In the data rows, 128 means zero.
Each row of this table is followed by its label. One hidden rule gives the labels. It looks at one to three of the table's principal directions, none of them among the few with the most spread.
[174  29 165 146 131 129 178 107 135 151 109 139 167 141 111 110 142 144
 116 156  93 126  95  76 101 122 175  99 129 109 129 136  78 158 124 118
 170 117 144 122 130 161 104 120 139 144 144 124] bell
[146 126 138 114 151 140 131 131 138 139 137 121 134 135 122 131 139  97
 129  90 115 145 116 130 129 101 142 100 144 137 103 114 115 123 121 111
 118 118 155 110 139 133 128 117 116 125 123 134] comb
[102 138 125 105 117 109 109 176 118 122 141 131 139 142 150 123 153  94
 188 101 133 150 137 165 101  98  86 126  95 132 136 106 137 103 119 129
 145 123 151 113 115 127 117 139 141 124  95 140] bell
[133  84 143 148 137 126 130 124 114 142 148 165 166 120 126 123 120 157
 128 117 142 131 116 100 127 110 140 135 146 137 127 116 118 131 118 125
 166 144 120 105 133 126 108 120 124 120 123 119] bean
[151 155  84 143 122 164  87 170 110 115 132 149 151 100 134 115 115 163
 145  93 181 121 173 133 121 104  96 182 119 121 153 122 165 107 122 133
 135 145 103 122 130 124 102 156 116 107 121 125] comb
[182 149  78 156  36 143 109 100 155  80 119 108 103 133  75 130  97 181
 123 152  64  64 131 138 131 180 125 189 104  99 146 170 139 164 157 150
  92 121 136 147 131 137  94 135 142 171 174  94] comb
[102 177 133 124 150 124 127 130 126 115 137 120 129 139 148 192 101  72
 142  81 152 162 179 174 116 121 143 152 114 131  64 127 106 134 150 137
  81 136 158 107 146  96 128 125 155 104 132  82] bell
[200 141 168 113 127 135 173  33 183 144  65  85 124 139  94 156 137  95
  87 130 104 116  89 103 141 179 182 118 177 142  86 122 116 154 117 132
 109 146 152 120 125 116 172  98 100 139 170 125] comb
[141 165  90 146 104 158 108 130  93 146  85 115 107  63 158  85 147 134
  99 122 239 114 176 128 159 126 117 167  97 157 134  91 221  90 138 104
 116 166  93 114 103 113 136 151  64  92 153 143] dust
[180 118 133 145  81 194 144 121  87 189 122 175 142 100 144 112 147  85
 194 107 125 151 106 114 127 112 148 126  86 153  56  17 181 154 166  69
 151 122 176  59  84 127 100 112  98  41 166 125] comb
[145 134 151 116  95 105 129  84 157 103 106 109 127 175  95 142 115 151
 124 182  70  97  69 129 140 172 114 107 154 113 122 144  88 167 143 153
 149 118 102 155 100 132 164 117 131 135 151 135] bell
[148  93 151 142 104 135 158  89 164 141 142 162 127 131 105 135 134 121
 146 128  47 130  68 109 131 153 159 116 152 123 117 108  96 162 115 130
 128 104 177 111 151 135 113 113 148 126 134 124] comb
[106 121 131 108  78 112 132 171 117 122 130 125 124 151 153 125 147  83
 174 103 129 152 128 162 102 113  97 131  63 146 119  92 117 113 128 144
 164 112 170  83 111 134 115 154 185 102 118 139] comb
[120 168 124 104  92 119 112 108  85  77 127  85  78 133 116 132  99 136
 112 126 129 124 117 135 152 192 132 108 100 181 108 132 173 111 167 130
 106 131 127 106  94 140 171 130 163 141 137 129] bell
[210 175 164 133 139 142 157  70 184 140 118 121 129 138  61 198  93  78
 108  77  70 146  92 125 131 137 174 144 182 143  61 133 112 162 110 140
  73 137 164  89 159  87 134  85 141 172 149  80] bell
[226 160 129 136 158 156 108 107 166 163 102 132 175 149  66 128 121 136
 126 120 115 117 126 134 118  80 116 156 175  96  97 134 136 147 119 129
 127 156  95 121  94 112 127  95  48 148 168 117] comb
[134 150 117 108  92 133 115 148  78 131  72  96 127 106 164  69 188 115
 153 160 199 102 144 167 114 123  99 119  72 138 141  93 197 100 143 115
 147 135 112 149  56 134 136 143  63 110 146 150] comb
[122 155  97 155 114  99  82 111 176 121 144 116 128 133 120 128 101 176
  81 105 160 109 143  96 178 126 105 175 154 127 151 167 151 112 134 133
 115 183  57 109 139  92 143 131  98 148 128 140] bell
[ 56 110 145 112 177  74 165 149 178 107 145 126 109 145 158 175 120 101
 114 101 123 178 139 134 136 111 137 107 147 125 147 166  30  98  93 157
 135 117 171 131 208 128 141 144 224 140  71 127] plum
[209 104 136 140 103 144 155  32 180 182 100 110 154 141  89 128 136 130
 106 118  82 106 117  67 135 149 181 150 152 132  81 105 153 162 140  95
 124 176 150  88 114 135 120  74  79 142 185 119] dust
[120 101 106 107  88 127 119 150  61 100 108 106  85 110 163  96 152 133
 133 196 232 101 157 147 140 162 125 137  78 166 167 130 175 102 163 114
 185 135 140 142  62 114 154 175  78  99 146 143] bell
[ 79  96 106 144 128 118 105 221  71 109 164 175 121 112 149  90 136 154
 150 172 173 130 138 152 116  84  85 132  91 120 204 155 136 115 139 124
 161  97  82 157 106 116 107 181 127 140  84 137] bell
[155 136 119 138 125 117  99  54 165  97 120 100 158 144 100 125 109 194
 128 130  61  94 112  77 156 181 142 101 176  88 109 157 129 137 152 112
  85 159 100 164 145 171 141  84 105 155 141 125] dust
[124 165 123 119 156 144 136 101 160 179 122 128 122 118 140 141 134  89
 119  75 111 158 150 126 137 101 135 141 134 143  83  82 141 124 125  98
  92 141 155  91 147 129 132 100 125 101 132 135] comb
[121 111  95 155 103 189 127 210  37 179 125 199 130  49 185  58 174 120
 186 130 204 140 158 162 103  64 103 157  44 137 148  45 198 103 129  98
 167 101 149 106  90 130  67 164 100  58 130 136] bell
[ 78 143 127 112 114 104 132 126 111 119 114  93  99 124 163 109 149 107
 124 126 155 141 131 137 155 141 122  86 101 153 118 106 148  94 145 112
 122 136 127 122 119 146 158 131 137 110 120 156] comb
[ 94 153 101 123 142 111  81 116 135  92 162 126 113 149 108 149  91 161
 104 132 137 118 149 113 161 166 103 156 170 126 150 173 143 119 142 138
 105 153  69 145 126 114 175 145 119 151 108 142] bean
[180  96 131 166  90 152 149  97 143 183 117 167 172 121 110 122 136 139
 141 126  80 107 113 102 108  99 144 169 118 110 101  91 129 179 137 105
 138 133 134 105 121 126  72  97 109 129 163  99] plum
[101 144 117 152 112 130 109 143  86 124 141 169 157 131 131 139 121 121
 193 143 112 132 155 167 103 117 104 152  98  91  96 112 142 154 169 114
  99 124 108 147 100 125 104 123 121 124 127  91] comb
[104  49 167 148 192  97 155 184 149 160 149 153 189 124 141  88 171 138
 153 141 102 146 106 121  70  56 123  72 144  75 192 149  79 121  51 138
 160 107 131 168 176 153  65 110 125 164  78 140] bell
[130 125 130 134  90 104 128  58 135  88 101  94  96 119 118 142 109 160
  83 185 123  84 111  84 175 218 152 124 151 132 130 163 137 144 158 122
  97 146  99 172 139 128 167 126 120 154 145 116] comb
[222 148  98 142  83 166  94  71 144 151 114 120 113 110  96 125 107 172
 115 156 143  76 111  91 185 147 132 170 160 150 116 106 189 155 162  79
 150 166 119 114  91  90 138 102  17  99 188 127] dust
[ 66  87 153 155 158 121 143 142  57 125 161 207 161 102 144 120 125 158
 189 157  78 149 112 145  92 123 135  98 116 101 122 109 108 145 134 122
 123  91 137 161 133 163  91 109 172 131  94  93] bell
[ 86 160  97 122 100 125  83 165  65  80 152 146 124 135 129 124 106 166
 171 152 131 109 150 181 119 137  78 147  96 123 136 132 146 122 159 148
 138 116 106 156  91 140 123 143 148 124 122 111] comb
[ 66   0 174 121 105  59 163 133  96  88 162 120 112 146 149 131 113 175
 121 215 122 115 106  82  77 221 148 121  96 150 222 180  93 140  89 174
 215 113 162 142 139 142 118 156 213 152  97 135] plum
[165 236  93 158 134 146  63  90 166  81 151 112 160 149  74 213  55 130
 133  80 118 112 192 150 137 148 125 202 181  94  70 171 155 179 177 121
  10 176  71 145 149  76 126 105  76 150 148  58] bell
[180 170  84 146 114 147  89 123 152 146 100 130 141 107 110  56 159 178
 121 106 157 106 113 125 187  74  97 121 151 118 136 111 178  83 139 103
 137 165  73 117  92 137 139 119  37 130 148 166] plum
[104  36 125 193  61  76 162 100 136 129 113 162 133  85 147  83 136 224
 110 200 136  94  99  54 160 157 141 144 112 118 205 148 127 125 123 125
 188 161  98 144 153 139  94 133 152 159 120 126] bell
[149 106 136 177 148 113 106  61 126 134 146 178 214 135  86 128 110 210
 175 151  55 103 102  88 136 127 139 116 194  69  99 138 134 164 159  88
 110 170  73 169 116 146 107  54  62 176 129  89] comb
[131 119  84 195 106 167 132 141  91 174  98 171 122  27 149  49 157 179
 100 141 197 109 150 107 153  99 120 170 103 127 180  90 215 103 114  94
 120 144  77 132 130 132  91 148  73 118 134 146] plum
[149 104 115 167 115 152 143 118 111 154 137 174 164 101 118 126 116 163
 158  89  84 126 146 140  88 104 143 185  99 113 109 100 126 141 115 132
 129 124 181  94 143 149  56 102 162 134 146  87] plum
[162  54 107 203  91 196 145 144  18 166 127 213 186  54 156  70 149 161
 224 133 166 142 143 106 114 102 159 125  69 113  97  38 198 134 177  46
 159 135 149  99  88 162  56 124  76  64 149 106] plum
[128  83  87 173  51 141 116  37 116 110 122 123  92  94 107  60 115 255
  58 217 106  42  85  36 204 234 149 128 152 143 193 134 194 161 177  87
 135 148  47 163 101 167 156 132  72 123 165 173] dust
[ 92 132 122 153 164 129 113 124 109 137 153 178 157 109 129 110 129 150
 167 119 105 156 126 121 151 101 118  91 159 106 107 101 141 117 144  87
 104 139  98 142 137 159 126 103 108 120  99 130] plum
[144 105 151 130 111 139 159 111 160 153 142 121 122 130 124 150 123  92
 119 105  89 138 104  99 125 138 161 115 132 144 101 101 106 152 106 126
 130 119 182  96 173 130 102 109 161 106 141 122] comb
[118 176  92 112 119 139  54 135  85  72 182 115 171 189 116 165  63 165
 189  69  83 131 178 137 110 144 105 136 100 112  55 136 142 136 207 118
  98 147 112 106  96 166 121 104 169 115 136  96] bell
[ 65   8 196  86 218  91 183 219 135 197 161 132 164 133 186  86 191  77
 123 113 165 198 120  79  47  55 123  57 121 164 219 101  97  89   9 133
 234 113 162 101 173 156  95 141 177 111  41 199] comb
[ 75 137 106 123 129  98  93 150  43  83  90 115  95 110 150  36 154 213
 115 254 198  88 115 147 170 150  80  64 108 116 200 167 185  85 179 117
 155 127  10 219  32 158 194 158  61 147 121 176] bean
[ 69 190  92 125 138 154  87 189  54 126 143 145 104  78 170 119 129 114
 136 143 201 120 199 180 103 114  87 179  81 143 157 114 210 126 145 115
  81 114  86 165 106  98 112 158  99 109 108 112] comb
[  0  33 167 144 105  75 201 192  96 141 151 168  83  94 221 148 146  78
 111 174 189 160 137 143  92 130 137 153  52 166 198 117  65 142  90 157
 186  78 174 120 181  86  92 196 235  88  77 123] plum
[165 134 159 109 134 129 123 141 115 128 132 117 143 152 128 164 122  62
 135 103 169 146 130 129 130 107 152 112 124 142  54 131 113 126 150 132
 132 141 144  99 116  92 134 121 118 122 148  91] bell
[ 40 241  93 121 172 119  81 122  89  89 139 136 110 110 162 146 112 115
 163  54 179 185 167 172 202 129  98  97 150 141  66  99 173  54 177  96
  52 164  85 119 120 131 207 127 124 100  84 145] bell
[ 66 127  94 135 153 129  90 147 104  86 179 126 117 128 134 143  95 146
 112 142 159 127 197 123 128 162 122 149 138 122 159 165 149 136 151 117
  85 138  88 165 150 135 134 158 122 120 104 126] bean
[137 111 147  82 144  74 143 117 203 136  95  66  79 163 118 133 143 123
  28 182 177  98 111 117 142 135 114 154 165 163 214 194  92 119  76 171
 190 141 106 140 118  74 188 157  99 168 128 174] comb
[214 166 114 134 113 173 113 104 131 167 108 121 132 110 116 116 127 107
 145  73 148 146 123 100 175 101 144 115 129 147  45  72 184 101 156  81
 123 169 150  62 108 127 132  92  75  90 173 128] comb
[112 116 146 115 115 102 153 167 126 131 106 112  82 131 111  91 159 106
  87 166 117 118  87 181 110 108  97 114  99 134 176 149 101 110  78 183
 147  76 129 140 116 130 133 156 160 177 125 156] comb
[192 255  82 103  78 155  65  88 185  93 115  80  99 172  74 178 100  93
 135  73  90  94 142 189 154 161  96 196 144 113  63 144 154 140 161 159
  44 140 130 113 100  86 165 123  92 143 179 111] plum
Here are more rows. What is the label of each one?
[226 161 135 122  95 142 138  69 169 134  74  86 159 153  84 154 128 114
 122  95 103  98 124 148 117 124 149 160 137 123  62 120 113 149 133 142
 121 154 163 104 110 120 118  89 101 148 191  91]: comb
[116 114 100 194 139 158 120 175 118 148 166 216 186 101 147 113 129 139
 196  75 113 165 153 134 122  48 131 137 108  69  99 106 109 132 155  99
  99 121 125 111 159 141  56 129 137 102 111  96]: plum
[133 147 121 110 136 122  94 117 108 120 125 131 147 148 110 112 124 169
 147 142  81 107 122 145 106 127  97 135 123 115 127 134 142 134 146 127
 123 121 105 146  82 153 134 108 118 155 130 127]: comb
[144 152  87 158  99 120  90 114 148 124 109 144 119 101 114  96 125 201
 101 170 182  80 129 118 187 131  89 178 162 112 178 153 164 105 124 143
 155 171  56 156 110  98 146 141  59 139 144 143]: bell
[ 38 117 160  75 138  92 149 228  50 103 148 124  79 142 189 176 126  38
 171 166 161 168 162 214  55 120  98 127  32 153 137 136  85 122 118 167
 155  58 199 143 122 101 118 173 231 115  88  98]: dust
[115 125  91 158 117 169 106 214  37 116 134 163 117  70 151  85 131 146
 152 162 175 117 168 164  98  99  99 148  59 107 165 127 174 122 142 119
 112  85 107 166 116 138  76 170 124 119 122 110]: comb
[120 113 136 154 205 137 162 116 221 168 144 150 104 106 107 124 133 126
  44 141  96 143 110  75 150 111 163 117 209 102 194 177  96 152  77 125
  75 112  91 162 207 111 135 135 111 159  98 155]: plum
[ 98  74 163 109 176  99 148 135 131 131 131 118 121 152 144 125 134 117
 111 167 135 156 109 104 128 131 136  72 142 130 148 146  85 126 122 119
 161 114 121 138 127 139 166 140 134 114 106 163]: comb
[152 122 149 129 124 163 161  72  91 112 121 106 165 145 124 171 119  91
 167  93  53 128 152 138  61 181 210 117  90 112  37 115 122 188 183 104
  44 106 197 124 121 164  95  89 159 136 163  63]: dust
[133  58 145 141  86 114 158 175 109 147 114 143 160 125 144  80 170 136
 156 137 131 118 111 154  72  89 113 131  67 114 157 108  98 113  79 174
 206 107 170 110 120 153  61 139 166 129 139 129]: bell
[129 146 136  80 172 156 107 154  76 122 156 125 125 136 139 147 125  89
 177 116 119 151 133 153 109 114 129  84 127 153  91  97 142 132 154  83
 120  98 172 135 106 136 137 112 108  96 112 121]: dust
[ 34  99 136 149 134 107 171 183 109 132 151 189 122  84 187 130 152 104
 170 126 138 175 136 146 103 104 125 125  95 134 181 101 109 123 103 121
 133  97 155 137 179 124  91 160 200 113  55 122]: comb
[ 93  76 114 121  92 119 120 214  90 119 158 152 123 121 152  68 158 161
 174 136 140 129  99 153 108  95  72 108  83 143 206 100 125  86  83 151
 227  93 154 114 118 158  93 165 165 104  94 178]: dust
[ 86 105 106 145 102 134 113 139   9  98 120 138 114  92 145  57 135 210
 148 230 138  85 121 138 136 157 115  77  79 121 158 124 186 128 192  88
 139 104  74 199  59 181 127 128  96 131 137 132]: dust
[134 178 123  95 135 119 120  58 155  59  98  65  73 159  84 158 105 132
  85 182  69  97 125 135 147 232 148 110 165 113 129 199 123 156 168 137
  39 113 108 199 120 146 204 132 125 181 141 125]: bell
[ 66  52 142 168 169 101 178 140 168 181 151 193 149 101 173 125 158 104
 121 115 158 176 150  89 139  79 161 131 144 106 144 122  76 111  94 121
 148 148 146 114 198 120  97 138 152 112  91 127]: bell
[189 114 109 171  59 169 152  64 145 140 111 120 132 116 111 147 100 164
 104 137  95  78 122  75 144 178 181 169 120 118 102 123 139 185 163 112
 116 141 138 120 140 122  94 107 124 118 191  94]: bean
[120 123 137 122  75 128 113 142  47 109 139 144 144 135 143 133 118 134
 189 128 115 115 109 148 107 149 114 126  71 134  82  99 142 125 156 142
 155 112 149 114  85 136 108 117 169 122 141  98]: comb
[166 184  96 118 126 167  94 146 134 124 140 109 139 144 112 158 122  84
 155  90 123 110 194 180  82 120 126 190 105  93  89 146 149 143 137 149
  66 126 162 133 121 107  91 124 101 138 163  84]: dust
[132 116 116 153  98 117 141  90 164 150  87 148 134 120 122  95 165 150
 131 173  91  97 108 123 144 132 116 144 136  78 146 130 121 138 129 127
 119 130 103 165 119 140 129 125  97 153 141 140]: bell
[ 51  80 155 122 172  94 168 156 162 125 138 137 119 126 163 140 145 106
  84 128 146 154 132 119 105 129 135 128 144 128 198 158  60 124  68 168
 137 101 126 147 192 121 135 175 193 132  71 154]: comb
[176 156 173 118 192 120 160  78 255 161 115 112 166 170  83 179 137  57
 112  65  37 161 102 124 120  91 163  97 213  82  62 141  42 153  80 148
  66 132 164 125 202 128 127  74 133 158 132 109]: bean
[171  62 154 159 133 134 156 100 188 160 131 163 205 146 109 124 147 140
 161 107  42 129  95  77  96 109 159 114 160  67 115 123  71 165 102 127
 133 127 149 128 172 160  73  95 136 140 129 116]: dust
[165 158 137 153 145 131 126 108 177 116 120 115 151 134 111 151 110 127
 124  80  96 141 110 117 149 115 150 102 160  93  87 149  94 131 130 129
  75 135 122 123 172 126 123 105 130 140 133 110]: comb
[161 207  89 141  82 150 105  87 117 141  51  89  47  77 126  94 144 125
  61 196 219  74 128 149 225 155 107 151 131 138 116 123 208 106 166 110
  94 151  61 162  73  80 197 146   8 114 194 151]: dust
[151  61 144  97 108 123 134 144 109 137 119 108 130 135 148  81 161 142
 137 164 173 121  99  76 124 148 125  91 116 166 181 108 160 105 111 115
 228 142 135 111  86 144 145 146 103 100 122 184]: comb
[155 155 106 146 143 181 112 136 103 168 124 133 134  85 137  84 149 124
 122  93 166 131 132 107 154 100 135 109 131 131 110  89 202 104 134  86
  99 140  97 113 114 131 125 118  59 105 140 154]: bell
[150 116 130 165 115 158 154 185  64 177  97 193 182  95 137  67 187 102
 218 105 123 155 114 196  92  24 107 103  66  83  80  60 132  98 122 121
 148 100 155 111  89 160  62 113 120 127 139 111]: dust
